In the rows, 128 means zero.
First come named moves, each a turn or a mirror, each shown by rows before and after it. For each pair of rows after them, which moves, in which order, take the first row to the second? The first pair is done for you.
k666 (before |-> after):
[118 132 123 125 161 108 123 167  72 131  80  95] |-> [149 136  53 120 157 121 114 131  88 150 138 124]
[ 94 114 122 112 131 106 161 185 101 131 130 103] |-> [117 117  74 108 128 115 154 160 113 143 171 124]
[ 59 120 151  85 134 126 153 160 141 132 164 120] |-> [ 73 122 119  83 132 133 149 143 149 140 192 133]
k967 (before |-> after):
[ 94  74 151 126 117 157 127 100 166 170 153 143] |-> [107  95 121 133 100 164 127  86 149 164 181 109]
[113 119 158 124 112 127 124 126 144 142 143 132] |-> [121 129 143 127 104 130 124 120 136 139 156 113]
[139 109 116 150 114 148 131  97  97 161 123 100] |-> [125  88 146 144 132 142 130 113 113 167  95 137]
[112 139 106 109 121  97 133 126 108 137 115 137] |-> [111 139 108 108 123  96 132 127 110 138 114 139]
k394 (before |-> after):
[125  70 141 158 139 167 143  94 119 152  80 152] |-> [118  70 136 154 143 165 151  98 115 153  77 147]
[149 105 119 143 136 134 113 111 131 155 100 167] |-> [128 108 102 133 149 127 135 122 115 159  89 154]
[166 155 106 128 120 139 130 100 139 119 118 142] |-> [145 158  90 120 133 132 150 111 125 124 109 129]
k3 (before |-> after):
[105 137  97 130 163 110 145 136 102 139 144 115] |-> [150 126 102 159 157 115 119 112 109 146 123 148]
[ 78  92 109  86 131 125 158 148 121 119 120  96] |-> [153  90  67 103 137 127 127 114 141 130 122 167]
[ 88 119 136 111 134 131 139 140 136 138 145 100] |-> [140 119  99 116 142 130 120 119 151 145 151 152]
[135 117 102 121 147 126 129 137 142 150 108 175] |-> [114 106 152 141 132 130 129 142 130 147  79 141]
Then:
Between the rows of a pair lie two moves.
[ 82 106 143 139 138 126 153 139 121 144  97 105] |-> [138 121 147 164  93 144 111 101 134 128 146  96] => k394, k967
[141 120  92 134 150 127 130 121 108 145 115 155] |-> [ 99 124 106 118 149 125 150 142  98 139 121 118] => k3, k3
[138 100 119 130 159 131 123 123 149 141 113 171] |-> [ 92 109 117 103 164 126 149 148 141 134 132 137] => k3, k3
[183 135 130 140 134 134 123 108 147 129 108 158] |-> [140 138 132 128 155 120 156 138 118 127  70 127] => k666, k394
[107  93 128 137 141 126 138 112 122 158 111 129] |-> [130  95 139 137 128 131 116 102 145 150 139 149] => k3, k394
[115 148 132 126 109 140 126 103 122 119 154 102] |-> [107 148 139 124 111 138 131 110 117 118 144  95] => k394, k666
[100 119 156 113 121 130 122 135 154 121 142 138] |-> [ 99 123 120 106 128 131 130 129 150 132 158 141] => k394, k666
[158 136 108 165  90 102  87  96 129 108 166 107] |-> [ 68 108 176 121 126  85 120 157 149 110 132 123] => k967, k3
[134 112 140 103 120 114 112 155 136  99 172 147] |-> [148 108 149 113 120 112 105 152 137  98 156 159] => k666, k3
[124 145  51  91 147  97 144 130  85 101 103 135] |-> [157 131 175 125 110 102  91 135 118  68  74 148] => k394, k666
[144 136  88 113 165 126 156 129 119 129 122 141] |-> [168 121 113 150 147 137 134 107 118 136  99 145] => k3, k666
[ 99  88 136  85 150 125 153 136 161 131 156 166] |-> [ 96  80 124 101 165 118 168 134 135 144 108 161] => k3, k394
[164 140 111 124 130 121 108 118 132 117 136 150] |-> [126 142 114 114 147 109 137 145 106 116 102 123] => k394, k666
[ 77  94  73 122 175 131 160 136 120 181 125 146] |-> [ 60 105 108 131 166 126 168 153  95 161  97  97] => k967, k666
[152 146 102  86 160 114 111 133 165 128 185 173] |-> [183 113 164 158 144 123  86 107 144 139  92 170] => k394, k3
[143 149  99 107 148  97 157 150 164 105 153 161] |-> [178 127 157 169 120 110 125 122 156 108  98 156] => k967, k3
[150 122  86 100 146 118 139 120 160  97 152 163] |-> [110 103 126 135 150 115 163 132 114 107  67 110] => k3, k394
[188 141  79 122 111 140 118 134 166 107 183 111] |-> [146 138 170 130 114 123 133 181 142  81 106  66] => k666, k967
[ 87 100 125 111 173 108 174 146 104 183  76  98] |-> [166 124  46 130 161 116 148  98 103 185 115 121] => k967, k3
[125 105 108 175  94 144 146  75 128 160 115 133] |-> [106  96 116 166 112 135 157  90 130 167  93 147] => k394, k967
[119 107 168 136  97 158 113 103 151 143 136 108] |-> [145 117 119 119 111 154 110  94 163 147 162 145] => k3, k3
[155 138 126 158  74 176  93  64 133 145 182 108] |-> [ 80  92 220 131 112 160 111 121 161 153 118 150] => k3, k967
[129 120  88 160 119 131 149  90  84 150 119  77] |-> [ 75  98 110 108 166 111 173 137 115 158 103 134] => k967, k3
[108 155 163 123 130 122 128 149 125  95 127  95] |-> [118 130 147 109 153 124 119 139 162 120 138 172] => k666, k967
[130 112 125 124 167 112 155 146 117 126  72 171] |-> [ 94 111 179 117 145 117 155 162 123 110  90 129] => k394, k3
[116 105  98 147 107 117 150 137 115 134  77 131] |-> [116 117  77 138 105 118 154 135 110 131  96 119] => k967, k3
[152 124 121 144 125 135 115 105 129 142 126 137] |-> [106 120 152 134 125 131 134 128 121 136 119 105] => k967, k3
[155 113 113 158  92 154 104  77 131 154 156 112] |-> [137 115  69 152 119 143 133  85 103 167 126 108] => k394, k3
[141 139  96 137 125 125 133 118 102 130 158 125] |-> [110 110 154 132 144 118 136 142 119 136 113 156] => k967, k3
[158 117 118 139 159 119 139 159 120 153  48 144] |-> [130 108 148 154 139 132 143 154 110 156  50 100] => k666, k3
[138 124 174 144 121 114 111 141 144 112 106 140] |-> [150 139 120 116 138 108 117 140 155 115 141 170] => k3, k3
[133 128  89  97 166 103 146 138 132 136 109 171] |-> [142 122 163 115 150 103 123 146 143 118  83 171] => k394, k666
[137 116 121 166 117 131 136 129  91 136  72 122] |-> [144 103 104 158 128 133 131 120 112 152  84 164] => k666, k967
[112  90 136 112 121 158 126  96 157 150 165 170] |-> [123  83 119 128 134 155 131  88 137 165 122 179] => k394, k3
[132 127  63 130 147 129 137 107 128 143 142 150] |-> [143 106 117 176 122 141 117  88 121 148 101 134] => k3, k666
[142 162 147 124 114 122 129 146 115  90 136  84] |-> [177 155 129 143 105 133 110 116 123 101 144 107] => k666, k3
[126 132 153 125 121 141 119 129 128 122 145 105] |-> [109 126 152 116 136 135 132 139 124 127 129 110] => k967, k394
[ 77  84  92 144 138  87 173 151  96 196  95  70] |-> [ 85  66  78 133 154  90 166 143 125 215 105 129] => k666, k967
[134 123 121 109 182  44 147 166 112 118  64 153] |-> [172 124  61 111 178  58 133 128 127 136 113 184] => k3, k666
[175 115  88 120 157 128 108 114 159 151 119 208] |-> [163 100  89 147 119 158 100  75 154 172 156 165] => k3, k666
[114  85 186 153 134 115 139 144 153 116  97 135] |-> [125 126 115 160 110 123 154 121 111 107 144  58] => k394, k967
[105 145 117  86 113 141 164 148 130 112 173 120] |-> [164 131 155 127  89 154 117 117 152 111 161 155] => k394, k3
[ 93  83 194 125 115 163  95 116 173 149 155 147] |-> [ 52  99 144  83 141 150 134 140 160 150 179 130] => k3, k394
[120 146 198 116  99 130 124 153 138  96 138 133] |-> [122 160 161  87 115 122 133 160 145  94 161 151] => k3, k666
[ 79 109 118 124 144 135 168 135 109 144 104 101] |-> [101 110 125 125 160 122 161 145 113 136  73 132] => k3, k666
[114 112 136 154 178 122 145 146 128 146  49 154] |-> [ 61 125 163 120 165 123 159 173 137 126  97 112] => k394, k3
[114  81 185 105 136 149 109 146 179 122 135 157] |-> [110  77 185 113 126 156 107 135 178 128 145 144] => k666, k3
[140 133  95 132 132 128 140 132 111 132 133 143] |-> [150 128 148 144 119 129 120 136 123 118 116 146] => k666, k394
[150 135 124 135 108 115 122 151 108  92 125 102] |-> [150 138 113 127 113 112 124 154 112  91 132 108] => k3, k666
[144 132 127 164 113 133 109  96 116 144  82  94] |-> [148 135  94 159 117 136 113  88 114 153  98  99] => k394, k666
[ 99  97 185 132 121 149 130 139 119 136 115 116] |-> [100 120 109  87 146 140 147 146 131 137 168 144] => k394, k3
[130 135 219 138 146 119 118 158 127 113  68 129] |-> [106 166 118  67 185 103 158 181 130 114 131 144] => k394, k3
[150 147 178 151 108 112 133  98 141 117  96 123] |-> [114 171 138 110 115 107 163 117 132 108 143  87] => k967, k3
[157 125  79 122 114 134 119 102 143 122 172 147] |-> [108 104  88 100 158 116 150 136 139 135 121 169] => k967, k394
[148 126 183 193  92 153 114 123 125 116 113  64] |-> [182 115 111 179 103 167  99  85 161 147 171 134] => k967, k666
[132  81 124 165 134 144 109  95 132 178 104 177] |-> [ 86  91  91 135 127 153 134  99 127 184 166 134] => k3, k666
[121 146 166 118 109 132 129 167 156  79 127  89] |-> [134 155 144 101 128 120 131 177 162  73 125 118] => k3, k666
[156 108 135 149 141 121 114 109 123 147  75 164] |-> [122 124  68 112 137 133 138 102 126 159 163 135] => k3, k666
[166 134 147 134 113 131 107 105 138 113 136 159] |-> [163 146 152 142 102 130 111 108 121 101 133 124] => k666, k967
[122 132 129 133 116 136 131 116 107 133 111 115] |-> [140 135 110 131 120 136 127 110 114 136 118 134] => k3, k3
[167  95 107 164  99 138  95  88 140 136 134 212] |-> [160 139 118 187  60 139 108  95  81  99 130  92] => k666, k967
[127 127 157 125  96 146 103 111 154 126 181 127] |-> [ 78 135 108 101 127 133 152 134 117 138 160  96] => k394, k666
[109 138 104 148 106 124 163 152 156  95 111 138] |-> [128 139 111 156  92 130 147 140 165  91 125 141] => k394, k967
[186 174  77 118 139 110 120 127 102 103 105 129] |-> [179 149 121 115 153 104 111 140 129 108  78 178] => k394, k967
[134 137 132  96 160  96 119 162  81 107  30 113] |-> [216 133 113 115 123 125  57 103 136 112 109 174] => k394, k666
[176 161 167 139 134 146 124 148 112  93  96 109] |-> [192 173 114 116 149 140 127 144 124  95 127 140] => k3, k3
[179 107 116 149 124 127 101  99 140 147 111 181] |-> [ 73 125 154  98 138 108 158 169 117 121 109 102] => k666, k3
[111 135 151 121 142 123 139 149 102 127  91 100] |-> [108 149 147  92 134 125 134 155 129 113 149 105] => k394, k3
[ 73  79 150 132 119 142 142 118 143 166 121 135] |-> [ 99  87 124 118 121 142 129 110 165 164 157 167] => k3, k394
[ 96 101 157 148 134 136 116 105 138 161 127 132] |-> [ 94 104 123 141 140 136 126  99 134 171 141 134] => k394, k666
[137 152 138 125 162 125 119 146 136  93 160  84] |-> [146 136 142 117 183 119 112 151 157 102 143 140] => k967, k3
[106 128 197 141 105 129 124 136 134 119 114  94] |-> [137 136  92 127 108 144 122  94 146 146 187 124] => k394, k666
[103  93 158 132 134 135 113 107 174 155 145 162] |-> [ 94 129  90 129 126 137 143  98 128 152 173  91] => k967, k394
[131 156 131 141  94 126  96 139 148  94 175 104] |-> [109 137 178 137 111 116  98 162 160  94 133 129] => k666, k967
[127 136 169  93 125 117 114 152 123  98 113 116] |-> [152 150 114  95 111 127 109 124 121 104 160 108] => k967, k666
[134 170  82 104 136 116 147 140 125 108 177  99] |-> [143 120 155 120 164 109 124 149 161 125 100 191] => k967, k3
[115 136 113 130 132 126 145 140 100 138  81 119] |-> [130 141  78 129 127 133 140 123 105 145 111 125] => k967, k666
[100 136 121 128 114 137 161 127 124 156 148 112] |-> [121 123 157 137 105 142 134 119 151 153 149 146] => k394, k967
[117 140 139 150 132 119 137 122 130 131 118 114] |-> [133 139 127 152 127 125 127 108 140 134 137 127] => k394, k666
[201 135 132 148 117 140  97  98 129 114 122 144] |-> [140 161  89  84 137 127 141 134 126 105 179 112] => k3, k3
[ 84 123 166 146  98 130 128  96 132 144 144  75] |-> [ 87 127 118 138 107 134 137  84 130 157 167  81] => k666, k394
[159 166 129 135 108 114  99 137 112 110 121 112] |-> [151 170 104 127 120 110 113 141 103 114 116 113] => k394, k3
[ 90 125 126 122 142 133 141 142 122 126 128 110] |-> [140 117 109 148 135 144 112 106 133 140 128 147] => k666, k3
[158 159 160 142 134 100 126 123 120 103 140  90] |-> [130 144 173 128 161  89 143 144 121 112 108 109] => k967, k394
[136 105 111 137 104 144 122  95 137 134 165 105] |-> [116  78 160 135 121 138 122 113 154 141 127 138] => k3, k967
[132 176 103 104 133 106 137 162 132  96 117 123] |-> [129 165 111 100 143 104 136 166 143 101 108 147] => k666, k967
[100 127 110 134 132 135 136 133 113 128 106 106] |-> [101 113 109 128 144 135 132 133 131 140 104 141] => k666, k967
[171 174 134 131 103 110  93 155 119  68  73 110] |-> [146 168 129 119 122 103 112 170 111  75  51 113] => k967, k394
[119 126 134 125 112 133 116 130 123 125 149 117] |-> [103 118 140 118 126 129 125 141 123 129 132 128] => k967, k394
